In the data rows, 128 means zero.
Every row has a hidden score. In each pair, how much higher is the second row's than the first's? 15 means about the same, 30 much higher and 0 much lower. The score is a weighted sum of the row's numbers plus the product of two more (or one squared), each taken from its middle value.
[203 135 204  95 201 135 129 170 197  23  38 131  59 108 160 129]
[144 163 191  79 101 144 110 153 170 105 103 154 106  76 195 161] -> 5
[ 87 123 141 113 105  72  55 196  94 153 130 118 135 193  79 231]
[111 155 110 142 110  97  90 175 117 131 149 109 143 123 116 194] -> 8
[147 151 171 118 139 106 147 135 150  63  81 128  76 147 139 145]
[139 123 151 116 165 181 151 101 117 156 120 134 154 100 128  54] -> 11
[107 113  63 162 135 174 185  90  61 214 210 148 217 131  91  52]
[121 104 141 126 135 129  98 120 151 134 125 109 135 113 127 138] -> 19
[113  98 129 116 183  65  89 140  89 115  77 118  70 172  97 153]
[117 169 121 133 135 139 161 129  91 140 141 169 150 154 117 110] -> 15
[192 143 186  79 155 192 139 144 228  61  79 145  73  29 187 126]
[115  88  81 175 107 106 132  75  98 147 144  89 136 128 103 105] -> 21
[ 95 117 120 113  93  65  76 152 124 117 110 100  94 180 151 199]
[187 123 178 100 135 183 185  49 148 140 111 116 134  62 192  67] -> 15
[ 92  94  79 149 109  94  92  92  96 153 169  80 132 134 109 114]
[ 71  98 123 147 128 111 130  94  93 176 138 129 142 168  94  94] -> 22
[213 115 187 146 238 205 182 129 165 113 106 144 122  66 139  68]
[ 71 105 117 141  82  89 120 128  91 177 144 137 149 178  89 101] -> 25
[106  85  37 199 167 198 162 106  72 183 214  88 200  77 112  32]
[187 106 201  87 157 189 182 111 169 120  79 150 120  74 138  74] -> 26
[ 96 120  67 175 135 128 168  80  67 199 195 116 206 167  85  61]
[189 178 107 165 157 159 180 123 123 132 201 172 180  86 151 121] -> 13
[143 105 150  99 135 170 106 119 169 163 109 123 147  78 109 105]
[119 164 174 101 134 123  95 193 176  74  86 162  64 146 127 191] -> 17
[110  83 125 130 135 127 148  84 117 166 125 118 164 130 130  99]
[156 157 152  94 103 167 133 121 153 116 125 144 132  83 169 133] -> 7
[110 153 113 116 107  79 112 145 145 107 116 127 107 172 110 158]
[161  78 124 154 200 212 152 114 124 125 145 104 145  84 123  52] -> 14
[159 136 111 174 197 145 148 136 100 118 130 139 127 151 113  99]
[101 148  86 167 133 130 143 141  99 148 174 136 141 131  96 117] -> 14
[ 90  91  80 182 124 136 136 105  85 178 154  96 155 146  83  86]
[ 45  68  83 150 107  76  72 131 100 165 110  79 103 170  73 133] -> 15
[ 87 123  50 213 164  79 131 144  51 124 143 121 117 188  73 130]
[119  87 134 125 115  86  97  96 145 116  78  88  95 140 142 131] -> 19
[152  88  77 183 127 138 162  78 102 152 151  85 174 102 124  94]
[139 131 169 116 133 147 118 105 136 184 126 137 164 137 138 153] -> 19
[131 150 124 125  95 111 152  90 137 106 116 145 113 142 147 124]
[115 170 129  97  68 112 145 116 153 120 147 181 124 130 162 152] -> 13
[191 137 118 146 161 183 164 147 131  99 128 150 136  64 148  93]
[ 96 125 173  59  74  92  65 176 182  98  47 153  69 179 155 210] -> 21
[127 102 176 120 131 165 143 109 147 165 129 147 150 100 131 101]
[105  94 178  84 112  63  41 167 132 113  53  98  81 178 103 199] -> 22
[147 135 130 156 124 154 153  63 139 176 128 112 151 110 160 112]
[ 93 111  93 163 156 158 129 114  88 178 170 106 164 125  89  72] -> 19
[ 89 120 114 103 105 119 115 160 154  93 131 143  85 109 112 121]
[122 118 143 114 114 145 145  79 129 174 132 133 159 120 107  90] -> 22
[114 160 116 106  65 110 131 100 108 170 138 148 154 132 141 151]
[131 128  65 175 152 162 196  62  73 215 193 131 206 111 111  69] -> 5
[  5 122 105  94  43   0  30 144 121 123  80 104  74 243  98 225]
[178 144 201  76 117 121 136 126 189  63  44 159  59 110 202 159] -> 24
[ 28  97  71 156 143 103 108 137  93 164 141 110 136 175  50 102]
[151 169 205  51 116  86 110 161 202  49  33 170  43 119 193 179] -> 15
[ 78 147 126 134 133  46  85 186  96  85  64 130  56 234  93 181]
[ 76  78 102 153 107 107 112 113  95 177 146  85 147 153  93 100] -> 8
[ 49  97 133  86 106  95  89 143 126 159 116 125 101 178  83 124]
[120 162 169  61  87 100  97 182 175  86  83 169  97 141 152 201] -> 19
[188 132  62 221 164 212 173  85 126 157 216 118 237  37 118  77]
[ 89 162 139  87  40  82 100 131 129  98 128 156  74 176 153 186] -> 18
[217 163 178 108 132 160 136  88 188  48  81 162 103  60 213 130]
[116 168 188  78  72  88 116 134 164  48  69 176  42 158 178 202] -> 13
[150 149 175  94 145 107 134 138 159  60  52 137  37 107 179 155]
[115 114 116 143 130 102 113 171 122 135 143 104 153 129 149 172] -> 22
[187 142 118 154 207 149 158 129 126  92 112 130 112 137 138  88]
[157 122 149 115 143 161 139 123 143 182 159 147 190 102 138 117] -> 19
[164 122  73 184 169 130 164  75  55 166 168  98 174 118 114  53]
[190 128 184 127 171 171 147 140 173  90  98 131  92  76 152  96] -> 21
[157 175 130 129 116  85 115 149 146  81 113 122 106 122 178 168]
[ 95 113 124 144 129  99 136  92  86 169 135 118 155 148 122  92] -> 17
[149 123 175 114 179 115  96 159 156  68  59 129  65 125 138 131]
[127 143  93 142 142 142 121 142 113 136 149 122 160 116  92 125] -> 17
[170 164 173  83 118 155 120 140 191  98 117 178 130  66 179 159]
[115 187 173  66  89  67  99 150 152  82  65 148  60 179 164 193] -> 10
[138 136 188  94 112  83 120 129 163  64  67 181  52 131 188 161]
[210 115 188 104 209 207 165 116 153 133 125 149 144  65 145  67] -> 7
[ 49  89  43 162  81  54 108  93  64 167 165  84 147 201  95 141]
[134 100  87 172 117  95 101 126 126 120 150  92 130 137 138 172] -> 19
[135 130 122 148 184 104 155 169 122  77  88 146  63 161 129 129]
[115  66 133 105 118 152  83 147 143 137 136  82 124 112 100 126] -> 14
[ 99 108  34 198  98  74 123 111  31 173 191  79 184 157 107 130]
[156 125 143 123 156 181 136 131 193  68 125 159 105  83 148  98] -> 18
[126 123 146  78  82  76  80 148 158  65  59 124  68 134 156 159]
[174 135 151 146 144 177 140 148 160 107 146 147 140  86 144 117] -> 17
[117 166  88 132 123 152 108 157 102 188 173 132 187 128 132 179]
[123 170 153 105 107  62  91 163 119  84 107 139 119 178 141 197] -> 21
[173 154 163 118 109 159  96 171 152 121 130 136 148 104 156 200]
[233 192 136 182 160 188 211  66 163  78 140 153 146  70 217  80] -> 2
[120  90 177 107 144 153 112 131 167 110  76 112  83 103 121 110]
[153 162 175  77 120 115 148 130 164  73  70 183  88 136 180 167] -> 18
[ 97 150  90 148  96  78  94 169 100 138 164 112 146 161 108 180]
[ 86 102  93 121 103 144  73 181 105 150 137  72 135 142  92 158] -> 15
[ 78 154 142 118  77  41 104 155 123  83 107 164  84 188 163 195]
[116 134 114 152 123 125 114 136  95 166 139 108 190 124  90 124] -> 16
[110 115 125 123 134 154 130  97 105 183 152 128 171 119 117  89]
[109 135 125 146 166  86 133 165 103  89  85 104  87 177  93 144] -> 20
[192 104 166 146 194 209 165 130 175  90 100 112 115  71 124  57]
[149  73 128 137 131 138 115  78 136 141 116  79 133 110 135  99] -> 17
[149 156 134 119 137 144 185  67 151 113 123 130 127 107 172  81]
[163 129 134 150 161 162 151 128 123 115 149 142 131  98 125  92] -> 21
[126 126 133 105 131 154 147  80 124 170 142 140 180  93 137  93]
[133 120 114 150  98 157 116 147 152  91 139 106 109  84 160 138] -> 13
[166 106 138 119 126 109 106 136 119 131  99 109 135 132 118 182]
[155 154 117 124  97 169 146  62 142 186 178 150 197  87 175 117] -> 5
[193 111 149 147 185 177 198  99 116 159 138 129 170  71 139  80]
[135 122  90 168  87 141 191  80  79 212 211 133 229  94 129  77] -> 15
[122 136  29 210 146 118 116 153  61 163 213 105 189 150  75  90]
[152 132 184 107 132 157 158  76 149  89  91 126  83 110 164  81] -> 18
[114  89 130 116 144 165 118 123 120 181 153 107 154  95 106 103]
[114 144 148 102 125 164 114 156 179  87  99 141  84 119 142 130] -> 14
[193 146 153 127 176 186 149 144 158  70  98 123 109  79 133  97]
[214 149 198  79 205 163 135 168 190  42  30 134  36  95 149 128] -> 9
[128 130 122 115  95  97  95 127 124 109 114 124 112 138 151 158]
[122 111 125 128 163 177 143 112 131 154 144 121 143  96 108  63] -> 13
[142  89 169  95 136 148  89 115 173 102  65 113  91  83 134 143]
[137 136 157 111 184  98 100 185 107  75  65 132  59 160  98 148] -> 16
[193 167 139 100 101 156 167 115 146 114 173 172 175  84 182 135]
[135 131 111 150 101 159 159  85 110 197 188 130 196 111 150  84] -> 9
[166 121 188  99 149 212 144 101 166 137  96 158 128  85 134  93]
[161 110 120 126  98 144 147  95 152 116 124 101 117 123 152 126] -> 12
[184 140 204  97 138 125  95 163 201  44  38 138  65 106 177 156]
[160 135 154 102 147 182 148 151 179  87 128 144 125  66 171 105] -> 5
[143 165 135 126  80  97 149  80 151  96 132 165 141 118 184 131]
[ 17 130  82 151  89  32 118  91  58 159 132 126 119 219  90 115] -> 11
[125 135 111 150 143 127 130 177  95 143 130 132 144 159  97 122]
[145 108 140 129 115  99 105  74 167 112 114 120  96 123 149 135] -> 19
[130 138  97 177 139 100 146 133 117 103 142 130 118 144 140 137]
[ 97 141 119 121 101 125 127 110  82 162 162 149 181 152 137 108] -> 17
[164 183 177  79 154 169 157 154 190  85 102 167 109  98 170 138]
[118 132 149 119 167 110 126 159 112 132  99 138 103 189  75 122] -> 22
[163  89 180 143 198 118 126 135 131 123  78  91  85 137 122 110]
[131  81 109 134 123 181 154  80 122 198 206 115 212  83 124  80] -> 19
[ 92 142 129  84  84  67 108 140 161  92  87 143  82 171 165 180]
[101 119 141 117 116 119 118  86  91 165 120 111 147 176  95 106] -> 24
[ 31  66  63 159  87  50  60 106  47 162 135  64 124 237  73 132]
[198 133 204  90 185 110 145 122 185  59  41 115  60 112 164 134] -> 16
[114 173 170 106 128 159 157 131 144 108 113 157 119 125 151  99]
[135 129 123 131 160 139 134 162 117 135 121 128 128 122 117 147] -> 11
[158 123 124 125 170 151 110 140 117 151 135 117 163 127  98 123]
[176 135 153 128 190 167 148 130 152  77 110 158 127 116 140  99] -> 16
[170 158 150 107 168 166 155 155 156 127 136 169 150  99 137 123]
[112 122  94 157 104  92  80 152 112 125 152 106 148 176 116 194] -> 21
[127 139 163  98 125 125  69 192 172 130 101 116 125 124 131 221]
[ 81 135 115 140  88  96 122 104 128 124 120 135 108 163 142 142] -> 12
[161 156  52 206 112 117 152  97  87 146 204 102 184 113 137 112]
[131 154 123 125  90 107 131 120 130 112 150 177 107 121 166 152] -> 20
[128 131 141 123 119  98 118 113 134  93 124 150 111 121 138 131]
[127  67 142 132 126 188  98 108 161 153 152  95 141  89 126 118] -> 15
[134 153 138 136 111  99 102 166 138 100 116 132 103 173 111 198]
[104 130 115 147 168 114 112 162 148 109 123 111  81 141 103 124] -> 2
[136 122  88 182 145  90 148 147  64 116 129 114 120 158 112 128]
[186 131 215  92 146 155 193  99 178  91  67 152  80  83 164 101] -> 15
[110 126 177  90 129 115 146 115 141 103  60 140  83 149 137 121]
[123 141 135 106 100  85 134 126 147  93  77 130 104 167 157 146] -> 16
[163 163 138 110  90 137 142  98 176  95 136 161 118  88 195 131]
[176 145 119 160 140 146 174 110 141 102 144 142 141  95 174 104] -> 16
[ 56 109 124 117 139  34  77 117 117 116  72 101  64 231  71 147]
[ 88 101 113 147  94  42  38 147 106 112 109  94  86 220  97 216] -> 20
[172 154 121 166 203 153 167 131  98  95 135 115 123 135 116 104]
[ 86  83 109 129  98 101  84 180 104 163 137 116 137 158  68 160] -> 17
[186 167 170  80  83 128 171  86 216  57  99 148  90  86 208 140]
[ 97 182 116 117  84  84 123 162 123 146 170 129 156 138 114 195] -> 13
[ 79 150  63 157  57  58  92 144  91 130 159 107 136 184 119 175]
[141 161 178 103 136 158 158 118 179  98 100 174 102 108 152 117] -> 16
[114 120  41 216 116  99 128  88  24 179 213  94 196 174 103 100]
[119 163 151 102  91 101 132 127 152  93 119 159 111 132 155 177] -> 16
[151 161 144 121 118  93 110 177 157  99 119 132  98 139 153 168]
[109 134  97 151 119 137  93 144  92 165 155 118 166 146  81 150] -> 27
[133 126 142 116 169 180 171  99 116 168 162 145 172  97 114  71]
[122 115 203  65 165 163 137 153 159 123  65 147 100 108 122 124] -> 20
[ 70  61  71 165 103  95  91 118  89 169 142  79 147 163  78 132]
[143  69  81 173 169 174 157 111  88 143 163 110 164  89  85  40] -> 10
[139 132 157  99 131 120  97 165 116 153 143 123 151 137 132 177]
[188 168 213  82 169 185 154 179 193  72  84 190  96  80 168 143] -> 16
[ 65 151 126 120 126  76 127 150 110 139  97 139  91 177 101 129]
[171 128 180  85 185 172 124 155 177  55  40 120  61 106 121 129] -> 26
[109  95  81 155 151 163 130 125 107 166 173 100 176 126  82  77]
[122 137  89 126 105 162 148  94 112 183 193 141 211  99 123 117] -> 14
[109  93 118 154 159 113 108 159 120 133  98  79 111 179  65 152]
[ 62 100  80 153  98  51 126  93  36 202 156 116 147 207  99 103] -> 10
[ 79 100 139 109 112 135 138 121  84 179 116 145 138 156  86 100]
[147 118 131 129  93 127 113  81 129 117 111 113 127 119 177 133] -> 12
[126 136 195  73 147 101 108 169 152 106  60 168  69 147 127 143]
[110  59  88 165 137 146 103 113 124 155 143  72 129 120 125 106] -> 10
[148 153 174 107 146  68 129 138 143  57  79 138  71 152 167 156]
[ 84 109 116 142  65  77  67 119 113 131 114 113 101 153 115 152] -> 18
[105 119 148 119 161 144 145 124  97 180 142 151 149 124  77  84]
[135 131 149  99 110 150 141 104 157 119 118 127 121 119 157 114] -> 15
[140 115 180  84 153 146 139 158 123 147 103 149 138 109 111 103]
[ 93 149 178  30  67  91  60 212 167  90  86 152  94 137 118 225] -> 12
[118  98  70 163 112 174 131 122 116 211 190  89 203  97 100  96]
[161 101 175 103 122 213 125 125 181 150 132 106 153  49 167 105] -> 16
[178 122 161 144 177 200 182  74 137 149 147 132 165  51 174  56]
[192 140 182 134 173 129 158 143 152  49  80 135  82 107 149 115] -> 22
[128 121 167  77 117 148  88 166 222  84  99 140  88  84 156 145]
[107  99  71 165 104 128 169  88  89 197 185 103 202 116 124  64] -> 16
[163 146 123 128 166 154 144 146 130 105 124 126 133  92 129 109]
[ 25 143 107 108  57  42  33 213 131 167 137 128 127 223  56 255] -> 21
[120 138 130 131 134 111 175  78 132 134 116 165 119 141 116  91]
[114 161 172  67  94  89 117 133 177  63  84 160  64 139 172 191] -> 12
[104 123  98 124  82 162 112 112 108 192 174  90 182  99 106  96]
[129 119 118 150 101  98 117  97 125 131 118 102 116 137 156 164] -> 13
[208 122 200  98 192 190 136 136 224  41  64 154  50  57 184 114]
[128 151 134 106 142  55 110 135 145  78  85 130  60 178 138 149] -> 12
[202 129 173 120 169 142 147 110 166  56  70 166  62  99 189 115]
[178 123 216  92 217 139 120 172 172  61  42 130  39 125 133 137] -> 12
[100  80 114 166 118  91  96  99  89 156 128  97 133 165 113 138]
[182 140 180  99 165 174 193  87 170  82  83 153  94  86 179  57] -> 9
[106 105  81 150 104 159 104 151  99 154 206 136 185 136 108 137]
[ 98 120  65 168 102 127 165  52  48 200 205 121 202 126 106  60] -> 8
[133 102 129 139 152 132 182  67  80 162 157 123 145 133 142  91]
[140 115 141 116 108  78  75 147 142 102  95 104  86 139 134 196] -> 20
[130 152 117 129 109 124 138 119 120  92 139 152 115 131 154 143]
[ 56 111  61 140  65  37  73 133  79 142 116  82 102 209 101 198] -> 14
[130 143 101 169 139  78 149 138  94 117 132 130 117 149 130 112]
[108 146 160  76  67  86 102 130 164 101 107 161 100 147 148 181] -> 23
[ 98 114  52 194 119 130 134 140  65 199 222 100 209 117  99 130]
[ 99 122 113 163 114 131 166  59  71 210 197 148 198 148 118  56] -> 15
[220 168 151 122 170 217 188 136 181  93 162 182 167  39 182 110]
[180  74 131 173 209 166 140 108 118 137 121 102 142  99 124  88] -> 17
[129 124 116 129 127 180 127 127 183  93 130 141 105  95 160 104]
[108  89 169  83  99 156 115 113 147 162 116 123 144 123 117 113] -> 27
[ 96 163  99 108 124  97 101 187  99 124 127 182 108 181  99 166]
[125 111 201  66 149 169 121 117 172 117  65 142  86 119 126 104] -> 17
[181 132 156 137 149 218 178  60 133 141 147 134 166  69 157  44]
[142 137 127 110 112  70 101 171 149  93 100 125  96 138 147 189] -> 17
[142  88 145 151 144 143 172  82  96 157 121 110 129 101 148  98]
[105 148 106 162 110 125 106 158 117 167 189 138 167 109  92 143] -> 16
[207 130 178 140 182 255 204  77 145 151 146 180 178  39 142  35]
[178 157 172 109 169 185 163 124 164 116 134 170 127  70 165  96] -> 17
[ 37 122 124 114 121 100 107 148  66 184 125 139 121 190  54 111]
[ 67 109 115 109  90  81  93 173  94 185 138 107 160 178  90 165] -> 13
[123  97 142 122 192 164 132 162 124 106  96  63  99 101  91  93]
[176 131 145 122 100 133 128 110 151 120 118 104 146  76 168 148] -> 12
[152 116 159 142 128 166 168  72 110 167 143 141 159  86 166  54]
[186 171 201  68 169 166 155 149 202  95  80 184  84  74 178 132] -> 17
[187 121 184 113 158 191 201  52 184 101  81 155  97  69 171  74]
[123  87 108 173 164 214 183  98 137 166 173  97 164  81  94  51] -> 12
[164 128 100 161 102 157 171  61 148 133 177 128 170  80 155  91]
[ 95 120  78 155 123 131 101 144 102 175 179  91 181 138  95 138] -> 16
[124 148 133 125 164 113 130 138 117 145 129 151 147 125 108 117]
[147 166 204  59  96  83 124 119 206  64  47 165  49 123 206 175] -> 20
[166 124 168  97 162 155 125 156 150 109  92 131 107 105 111 141]
[186 143 200  93 182 206 150 128 175  66  71 133  74  92 148 107] -> 21
[132 123 129 130 139 150 151 126 122 179 147 128 174 112 133 122]
[ 30 119  96 119 101  68  83 166  93 131 116  97  78 217 107 186] -> 4
[159 169  81 156 134 110 163 129  93  96 133 127 137 141 118 122]
[173 148 127 143 110 170 144 123 111 182 167 149 207  89 162 115] -> 10
[118 136 103 157 153 109 142 146  79 144 136 120 136 160  65 109]
[ 93 140 115 124  88 100 107 118 118 140 159 114 139 137 171 160] -> 3
[129 147 127 107 142 109  83 180 153 149 135 138 141 137 132 205]
[198 139 184  99 195 138 151 165 145  59  57 126  80 111 127 127] -> 17
[ 48 112 138  87  64  26  31 211 120 108  73  93  49 211  89 248]
[103  92 159 103 117 111 123 124  94 150  90 111 104 156 112 132] -> 20
[ 88 115 116 122 144  52  99 124  99  86  79 116  62 218  92 144]
[162 172 180  96 132 140 181 101 181  98 113 170 116 109 143 114] -> 11
[158 128 142 124 131 186 170  71 139 114 127 129 135  98 164  65]
[ 83 142  88 149  59  71 103 105  73 178 168 113 169 176 136 139] -> 13
[101 154 119 124 100 106  77 181 128 159 137 131 145 161  90 203]
[ 52 162 148  93  83  35  98 158 154 101  85 162  78 186 148 204] -> 9
[128 122 132 143 183 159 163  82 110 169 136 140 161 119  94  65]
[176 167 155 118 144 161 211  88 152 118 141 184 142  86 148  67] -> 14
[132 156 148 108 130  93 135 120 123  96  89 124  95 145 145 159]
[191 132 113 173 184 161 165 111 106 108 144 132 145 106 130  72] -> 13
[182 156 128 164 170 119 164 110 112 110 142 130 133 122 141 101]
[117 167 138  92 119 120 130 182 126 122 108 172 105 155 113 144] -> 22
[187 155 193 106 166 138 135 119 198  45  69 145  64  86 182 161]
[162 153  92 182 156 122 149 129  98 121 155 130 138 116 131  99] -> 10
[161 128 170 121 167 153 120 145 181  72  96 119  83 110 136 101]
[  0  79  39 143  72  41  26 178  40 186 148  89 139 228  26 169] -> 17
[123 125 186  79 174 162 150 115 161 151  91 137 131 111 123 108]
[108 104  83 154 129 123 159  83  90 151 171 124 159 126 126  78] -> 15
[ 73  82  82 180 153 120 119 125 104 169 152  98 135 154  76  82]
[141 100 137 119  98 114 120 109 145 108 129  99 113 126 163 123] -> 17
[187 122 140 143 191 250 202  83 146 146 182 142 186  38 128  31]
[ 73 141  90 121  78  79  62 210 109 136 146 105 142 191  58 213] -> 27
[ 90 119 118 147 129 132 182  93  68 186 163 129 151 149  69  94]
[ 32  55 110 127 125 102  52 147  93 165 111  90 111 202  66 116] -> 17
[ 64 127  33 157  81  78  73 174  41 192 225 114 210 190  73 180]
[116  88  69 173 133 179 133 108  80 187 190  91 179  90  98  58] -> 12
[231 157 124 152 193 212 221 102 147  98 153 146 172  65 170  73]
[149 128 137 121 188 119 123 141 120 104 110 134 119 164  95 139] -> 24
[149 127 140 115 121 168 151  62 131 157 159 133 176 104 134 117]
[  0  85  25 174  73  43  80 159  46 200 185  67 168 227  39 153] -> 12
[ 80 164 150  85  74  56  61 166 147  88  56 137  45 200 127 198]
[175 164 134 164 135 116 132 113 151  84 105 151 105 113 146 133] -> 14
[127  75 129 134 141 157 111 100 131 145 135  90 128 107 113  88]
[ 93 105 125 117 188 111  95 190  98 122  84 110  96 158  57 111] -> 18
[133 155 172 108 143 135 106 173 165  89  91 154  95 128 106 125]
[111  68 118 134 161 106  91 175  71 150  93  83 116 180  72 144] -> 15
[116 137 122 129 156  88 123 145  96 104  83  96  73 171 128 121]
[ 70 127  17 207  97  56  98 167   1 208 239  91 202 185  59 151] -> 16
[163 115 129 136 200 151 129 142 119 140 124 104 148 139 108 111]
[179 157 104 142 121 207 145 168 163 124 205 154 199  51 156 132] -> 13
[118 138 103 144  88  84 140 108 108 112 117 114 126 163 145 124]
[128 130 108 145  93 165 176  53 108 169 202 155 188  71 174  97] -> 11
[156 155 115 120 121 148 130 173 128 152 171 152 200  95 113 160]
[142 142 182  76 139 123 119 122 180  65  65 176  66 128 183 163] -> 16
[160 141 157 109 108 149 148  64 153 151 125 130 158  87 197 114]
[128 166 146  96  88 114 136 147 178 104 117 151  98 132 169 177] -> 15
[ 97 125  86 157 112 131 170 106  58 205 180 104 175 149  74  73]
[ 52  97  76 165  78  44  72 129  64 158 130  65 112 209  97 185] -> 17
[207 133 179 104 209 178 148 154 175  90  79 144  93 116 139 116]
[107 137  94 128 158 109 143 173  90 165 149 144 154 149 102 122] -> 10
[145 137 145 119 121 103 122 121 153  85  90 126  80 127 158 155]
[ 91 110  43 177 115 120 101 117  79 193 175  79 169 150  90 116] -> 13
[173 126 168 127 169 225 178  54 148 167 146 140 178  66 145  35]
[ 73  93  85 168 131 139 102 113 111 162 146  53 144 147  83 102] -> 21
[186 165 156 145 127 133 150 103 174  78 118 162 120 103 160 120]
[ 82  91  70 166  97  89  75 150  80 171 182  84 181 168  94 160] -> 18
[ 90 131  91 122  71  95 100 150 130 128 130  99 121 153 115 160]
[147 121 109 147 121 132 115  85 135 122 123 100 113  93 142 109] -> 15
